In the rows, zero is written as 128.
One turn moves each row of this set onto another row. After a few examples, where does it send each row asked below?
Keden: [103 162 140 107 155 148 149 118 145 135 126 122 130 123 117 120 127]
fadop: [158 133 118 147 121 130 108 141 124 111  99  95  94 111 112 111 132]
nifi: [132 101 136 154 165 135 144 106 156 126 155 103 114 123 135 104 141]
Tudet: [140  99 150  85 111 132 140 132 138 127  99 111 124 132 142 125 126]
Gav: [136 112 158 152 142 142 126 116 142 138 166 114 112 132 142 138 153]
kabi: [118 122 166 111 114 157 127 153 131 119 136 118 151  99 130 134 126]
lopu: [167 141 128 147 127 134 116 138 115 107 101 106  91 111 113 131 137]
Gubus: [161 105 149 132 151 131 152 119 134  91 132 121 119 101 103 145 149]
Mif: [112 124 160 127 151 164 146 151 125 131 140 130 126  99 110 135 151]
las: [145 105 149 144 108 108 100 142 140 117 136  87 141 139 114 109 145]
raguz: [135 135 154 120 151 167 121 120 158 140 128 104 153 115 149 114 118]
teve: [150  96 114 134 145 119 134 140 119 142 137 141 115  95 144 117 122]
veze: [133 105 145 116 154 147 147 132 116 149 109 108 113 153 100 119 162]
ruk: [118 140 141 104 153 164 142 113 157 129 127 116 139 102 133 120 118]
zeze: [110 171 149 123 155 140 130 129 139 149 128 115 139 148 124 114 134]
munuf: [128 132 161 121 124 128 125 157 139 110 120 106 166 120 145 101 108]
sefet: [158 122 130 137 135 119 120 140  81 132 138 130 154 135 122 129 123]
zudav: [122 141 143 121 119 108 143 105 129  94 145 106 146 150 126 122 118]
zudem: [127 142 152 143 165 115 142 159 140 120 114 110 151 133 135  81 123]
Tevo: [132 129 142 142 126  77 125 148 146 120 127 108 111 142 118 107 148]
fufi: [164 138 124 149 128 128 113 142 123 113  98 104  86 112 117 119 137]
vere: [158 108 149 126 168 131 148 132 122 138  95 104 129 163 124 101 146]
Nerod: [131 154 158 131 153 152 113 130 147 153 129 104 152 143 144 110 129]
dadov: [118 137 151 148 182 138 156 154 132 133 127 125 126 119 112 103 148]
muti: [163 105 153 105 142 122 143 131 136 124  89 104 136 150 149 106 123]
Per: [170 108 133 139 143 124 124 141 101 140 139 140 133 113 148 134 124]
tonas: [159 132 119 145 118 135 109 136 116 104  98  93 102 112 105 117 130]
vepop: [130 136 163 130 114 126 126 116 125 120 161 114 131 150 136 151 139]
Zuf: [163  90 152 138 125 141 116 124 133 100 139  94 146 113 105 133 145]
rade: [142 130 143 134 152  90 158 133 142 102 124 130  98 121 112 127 151]
ligar: [120  98 144  92 118 148 143 132 124 143 111 113 109 135 112 132 151]
Sifum: [124 103  97 129 137 109 138 136 111 138 134 129 123 106 116  99 119]
gid: [129 119 106 131 132 110 129 136  87 131 134 123 148 129 103 107 119]
zibas: [166 138 125 142 123 140 113 136 110 102 100 100 103 112 105 130 133]
Mizus: [124 121 126 136 150 113 155 100 149  98 140  98 134 132 124  95 118]

Per moves to teve
zeze moves to Nerod
nifi moves to Mizus
And these:
tonas moves to zibas
vere moves to muti
Gubus moves to rade
zudem moves to munuf

